128 stands for zero in the data rows.
Some points:
array([90, 112, 104, 135, 99, 175, 158, 226, 95, 53, 99, 83, 144, 147, 112, 159, 127, 144, 187, 103, 166, 186, 186, 250])
array([148, 216, 140, 161, 176, 117, 165, 185, 93, 128, 77, 138, 139, 66, 111, 138, 194, 112, 123, 176, 151, 147, 114, 126])
array([141, 146, 168, 125, 97, 99, 197, 125, 3, 128, 103, 174, 92, 110, 170, 93, 97, 113, 89, 166, 167, 160, 151, 188])
array([188, 134, 141, 132, 113, 135, 186, 150, 66, 146, 125, 97, 112, 108, 130, 102, 115, 140, 100, 75, 126, 179, 158, 181])
array([123, 105, 74, 105, 166, 156, 102, 162, 128, 160, 107, 163, 105, 138, 188, 113, 158, 90, 112, 145, 116, 170, 132, 82])
array([201, 175, 131, 183, 219, 76, 120, 191, 157, 147, 221, 136, 110, 104, 106, 39, 151, 142, 134, 139, 110, 132, 109, 65])
array([129, 121, 99, 148, 118, 120, 114, 86, 80, 209, 105, 111, 158, 102, 124, 152, 141, 41, 112, 84, 176, 157, 167, 119])
array([118, 128, 139, 95, 152, 131, 123, 168, 142, 76, 113, 120, 113, 148, 127, 137, 108, 40, 146, 136, 143, 162, 107, 69])
array([115, 108, 97, 97, 171, 30, 212, 95, 157, 160, 118, 78, 130, 132, 72, 167, 170, 135, 171, 145, 169, 113, 57, 156])
array([48, 216, 67, 185, 75, 103, 164, 138, 182, 167, 166, 86, 104, 144, 114, 166, 131, 112, 92, 86, 124, 92, 130, 115])
array([65, 194, 90, 163, 145, 126, 144, 87, 185, 100, 127, 97, 77, 141, 122, 153, 99, 156, 98, 107, 153, 115, 113, 132])
array([133, 112, 17, 125, 108, 94, 61, 255, 135, 145, 171, 119, 147, 128, 154, 75, 224, 137, 67, 83, 73, 184, 116, 181])
array([132, 171, 36, 127, 14, 235, 183, 119, 184, 183, 215, 153, 106, 91, 183, 134, 123, 148, 109, 230, 241, 128, 68, 193])
array([101, 141, 131, 87, 122, 180, 131, 122, 163, 166, 187, 150, 67, 137, 125, 112, 116, 125, 107, 155, 183, 113, 107, 187])
array([117, 77, 132, 89, 116, 199, 90, 91, 116, 190, 125, 72, 136, 81, 110, 123, 14, 104, 80, 217, 94, 113, 94, 187])
array([123, 153, 149, 122, 174, 166, 80, 116, 172, 153, 120, 110, 99, 95, 91, 144, 37, 144, 95, 141, 117, 122, 98, 194])
array([122, 145, 147, 96, 129, 90, 102, 71, 185, 128, 132, 109, 136, 108, 147, 112, 121, 195, 82, 160, 169, 148, 190, 134])
array([82, 142, 124, 175, 181, 159, 114, 91, 173, 137, 151, 87, 101, 147, 154, 90, 124, 205, 149, 161, 119, 100, 167, 150])
array([152, 108, 72, 132, 136, 8, 191, 120, 82, 86, 220, 65, 103, 170, 155, 178, 117, 159, 179, 89, 183, 83, 44, 131])
array([165, 178, 121, 153, 155, 89, 156, 201, 172, 131, 117, 76, 133, 119, 111, 108, 154, 100, 177, 139, 104, 165, 145, 120])
array([155, 76, 97, 138, 148, 133, 96, 149, 163, 156, 139, 186, 131, 107, 107, 99, 119, 70, 127, 108, 159, 161, 89, 94])
array([240, 172, 70, 112, 126, 158, 166, 60, 56, 139, 119, 42, 177, 223, 145, 55, 135, 168, 76, 94, 156, 108, 114, 89])
array([117, 119, 57, 110, 204, 33, 123, 90, 146, 103, 103, 120, 128, 172, 73, 81, 103, 158, 138, 133, 145, 63, 147, 183])
array([46, 154, 103, 100, 156, 110, 155, 124, 128, 122, 150, 169, 202, 155, 63, 96, 137, 171, 118, 160, 145, 146, 144, 130])
array([84, 197, 142, 111, 151, 75, 50, 71, 124, 111, 163, 79, 124, 116, 154, 139, 127, 93, 159, 143, 135, 76, 122, 146])
array([37, 171, 180, 122, 129, 116, 144, 117, 107, 143, 213, 165, 113, 163, 139, 127, 162, 140, 59, 135, 87, 78, 139, 159])
array([104, 147, 161, 97, 144, 135, 116, 104, 172, 93, 213, 85, 123, 130, 118, 136, 196, 114, 126, 159, 164, 115, 209, 146])
array([71, 146, 146, 124, 160, 129, 123, 108, 156, 120, 174, 131, 81, 154, 97, 111, 100, 179, 95, 111, 145, 94, 173, 104])
array([18, 101, 167, 81, 139, 169, 140, 132, 77, 122, 108, 69, 120, 69, 21, 102, 218, 161, 80, 97, 71, 106, 88, 123])
array([61, 138, 187, 110, 81, 94, 89, 75, 135, 131, 151, 41, 156, 120, 86, 69, 137, 107, 93, 134, 119, 122, 202, 124])
array([160, 118, 110, 88, 141, 149, 92, 104, 213, 149, 65, 84, 213, 24, 96, 158, 97, 171, 69, 171, 71, 97, 174, 171])
array([130, 141, 150, 87, 137, 150, 55, 82, 202, 121, 175, 89, 160, 105, 154, 133, 72, 160, 115, 125, 107, 125, 110, 192])
array([70, 157, 157, 96, 165, 155, 116, 114, 157, 129, 179, 134, 147, 86, 87, 105, 112, 141, 114, 146, 138, 116, 160, 126])
array([122, 126, 154, 91, 156, 153, 32, 116, 87, 140, 141, 125, 242, 111, 162, 189, 41, 149, 41, 172, 43, 84, 104, 173])
array([150, 106, 140, 114, 39, 138, 99, 120, 140, 124, 140, 178, 105, 95, 79, 160, 135, 144, 211, 114, 95, 124, 99, 117])
array([133, 110, 109, 132, 50, 125, 94, 109, 137, 135, 154, 210, 151, 158, 95, 153, 164, 114, 157, 162, 97, 130, 107, 104])
array([167, 67, 132, 198, 77, 158, 115, 114, 147, 69, 153, 188, 159, 182, 77, 100, 93, 81, 148, 110, 114, 120, 146, 117])
array([155, 198, 108, 154, 122, 106, 112, 146, 72, 77, 116, 140, 124, 137, 142, 161, 148, 120, 165, 193, 104, 143, 166, 199])
array([164, 151, 127, 171, 114, 152, 137, 84, 111, 133, 141, 185, 101, 125, 122, 171, 89, 105, 158, 89, 54, 119, 118, 154])
array([143, 115, 106, 92, 59, 149, 84, 79, 133, 91, 94, 130, 88, 126, 71, 116, 127, 90, 189, 129, 102, 161, 116, 153])
array([137, 81, 130, 187, 112, 188, 153, 77, 133, 16, 149, 169, 170, 107, 134, 140, 121, 137, 177, 107, 105, 132, 131, 105])
array([89, 127, 82, 170, 119, 126, 140, 143, 65, 122, 87, 96, 109, 139, 198, 146, 140, 154, 142, 209, 82, 205, 150, 126])
array([98, 97, 149, 192, 165, 157, 119, 177, 127, 98, 93, 130, 144, 195, 153, 105, 100, 84, 134, 133, 128, 151, 84, 135])
array([160, 112, 126, 193, 79, 153, 138, 68, 141, 125, 109, 198, 153, 159, 119, 112, 143, 143, 176, 129, 58, 103, 177, 148])
array([179, 132, 138, 240, 167, 152, 89, 113, 109, 82, 157, 139, 83, 105, 85, 89, 174, 154, 138, 194, 133, 143, 120, 95])
array([180, 96, 131, 202, 100, 162, 93, 23, 109, 95, 88, 165, 134, 118, 85, 166, 171, 115, 145, 143, 109, 132, 123, 134])
array([174, 121, 158, 174, 71, 140, 86, 75, 117, 132, 123, 172, 116, 165, 76, 201, 167, 101, 130, 105, 62, 117, 131, 135])
array([166, 113, 132, 131, 94, 141, 108, 99, 137, 129, 154, 217, 95, 144, 91, 151, 126, 147, 159, 113, 44, 153, 107, 117])
array([181, 111, 138, 118, 77, 105, 117, 100, 155, 108, 105, 191, 57, 116, 50, 115, 152, 130, 121, 108, 61, 142, 132, 164])
array([163, 121, 125, 147, 124, 84, 184, 160, 125, 124, 162, 88, 120, 120, 96, 203, 143, 91, 132, 180, 137, 189, 88, 154])
array([89, 32, 86, 121, 53, 86, 34, 168, 131, 83, 136, 129, 106, 177, 159, 136, 170, 180, 78, 137, 130, 100, 67, 91])
array([163, 21, 64, 92, 176, 134, 122, 208, 65, 176, 144, 99, 152, 77, 81, 167, 92, 148, 178, 212, 104, 0, 223, 72])
array([109, 163, 174, 88, 137, 152, 90, 141, 148, 127, 151, 134, 171, 87, 71, 199, 22, 182, 90, 136, 118, 133, 122, 126])
array([91, 144, 179, 143, 153, 128, 101, 89, 145, 184, 144, 124, 180, 125, 115, 149, 142, 162, 99, 184, 164, 108, 133, 121])
array([157, 90, 139, 74, 138, 162, 92, 132, 159, 98, 143, 117, 201, 82, 96, 169, 11, 147, 60, 195, 118, 96, 212, 124])
array([172, 157, 185, 130, 114, 128, 99, 132, 169, 107, 97, 133, 86, 138, 145, 117, 179, 157, 136, 147, 134, 93, 91, 55])
array([130, 209, 102, 168, 172, 22, 97, 165, 110, 181, 68, 189, 138, 132, 128, 156, 131, 171, 130, 111, 200, 97, 131, 174])
array([105, 76, 167, 173, 51, 59, 107, 149, 116, 160, 123, 155, 145, 106, 129, 72, 61, 147, 163, 121, 202, 184, 109, 82])
array([109, 46, 22, 75, 146, 99, 79, 81, 104, 183, 124, 178, 127, 11, 195, 154, 130, 120, 133, 57, 139, 247, 146, 79])
array([126, 133, 144, 112, 150, 160, 155, 130, 142, 84, 106, 137, 142, 77, 205, 169, 159, 89, 120, 82, 132, 116, 81, 65])
array([188, 211, 64, 24, 92, 177, 147, 100, 20, 101, 118, 69, 122, 202, 78, 31, 135, 147, 113, 130, 151, 135, 74, 69])
array([189, 175, 143, 139, 106, 200, 136, 148, 87, 188, 151, 63, 161, 160, 98, 125, 138, 117, 152, 45, 193, 112, 123, 97])
array([178, 136, 177, 103, 115, 107, 154, 114, 38, 182, 195, 94, 155, 125, 152, 81, 121, 209, 189, 65, 119, 179, 116, 127])
array([185, 99, 133, 113, 58, 104, 152, 177, 86, 137, 128, 113, 57, 84, 182, 157, 156, 121, 50, 83, 146, 138, 229, 181])
array([135, 187, 96, 179, 127, 98, 134, 164, 89, 92, 110, 119, 107, 88, 187, 107, 63, 102, 124, 128, 120, 153, 126, 72])
array([177, 115, 144, 129, 180, 144, 217, 146, 167, 66, 107, 184, 168, 143, 153, 88, 157, 110, 60, 128, 114, 141, 98, 108])
array([125, 128, 175, 186, 117, 131, 123, 157, 167, 141, 88, 119, 174, 167, 154, 79, 135, 55, 150, 104, 148, 91, 102, 116])
array([144, 147, 185, 141, 121, 120, 153, 159, 143, 80, 83, 106, 120, 59, 157, 95, 143, 114, 179, 84, 108, 110, 79, 121])
array([134, 97, 208, 154, 103, 119, 164, 152, 149, 94, 128, 121, 146, 115, 160, 88, 137, 81, 136, 103, 118, 101, 102, 97])
array([140, 77, 186, 105, 98, 122, 161, 134, 168, 65, 49, 158, 150, 125, 162, 81, 138, 151, 121, 98, 182, 95, 95, 101])
Along one direction, these points spread out more than along any other. Take the direction at right angles to it along which they spread out most. Go by this last direction. How many in every 100 of the points above lie lower along it than each point below? Answers are rounded to whole numbers. More than half of the points above lie lower than the first one.
array([122, 77, 201, 185, 111, 127, 199, 185, 142, 106, 95, 133, 158, 127, 133, 90, 100, 107, 120, 87, 142, 84, 83, 124]) >> 33
array([157, 73, 186, 154, 135, 146, 134, 149, 146, 104, 84, 122, 111, 156, 172, 92, 147, 102, 118, 118, 153, 81, 88, 98]) >> 30
array([103, 138, 120, 74, 152, 109, 136, 152, 139, 147, 100, 156, 105, 147, 177, 124, 97, 57, 155, 126, 103, 187, 191, 95]) >> 49
array([130, 96, 96, 160, 202, 201, 124, 119, 105, 184, 96, 128, 74, 168, 149, 168, 107, 167, 120, 65, 147, 193, 206, 129]) >> 50
array([136, 127, 144, 30, 144, 129, 149, 177, 130, 68, 111, 175, 111, 166, 189, 157, 121, 77, 137, 129, 134, 122, 161, 74]) >> 41
array([140, 111, 145, 97, 211, 173, 60, 139, 64, 173, 120, 160, 127, 147, 164, 213, 182, 137, 164, 66, 198, 161, 177, 174]) >> 51
array([117, 91, 138, 119, 162, 135, 172, 126, 165, 156, 93, 116, 160, 140, 218, 76, 155, 67, 186, 134, 96, 129, 108, 167]) >> 49
array([117, 88, 170, 77, 136, 81, 183, 130, 176, 223, 94, 61, 95, 217, 117, 241, 157, 153, 128, 181, 103, 219, 119, 56]) >> 63
array([65, 222, 50, 143, 96, 131, 167, 130, 151, 141, 130, 141, 132, 143, 105, 157, 156, 173, 124, 85, 178, 71, 147, 112]) >> 93
array([55, 47, 51, 139, 224, 62, 175, 71, 66, 123, 154, 143, 52, 145, 121, 137, 121, 60, 116, 83, 144, 110, 120, 127]) >> 69
array([72, 153, 141, 69, 132, 151, 196, 147, 134, 153, 59, 149, 129, 144, 175, 144, 114, 132, 206, 129, 75, 144, 153, 76]) >> 44
array([134, 98, 178, 79, 117, 111, 124, 167, 155, 127, 33, 158, 90, 172, 161, 90, 137, 124, 163, 119, 115, 75, 96, 138]) >> 30
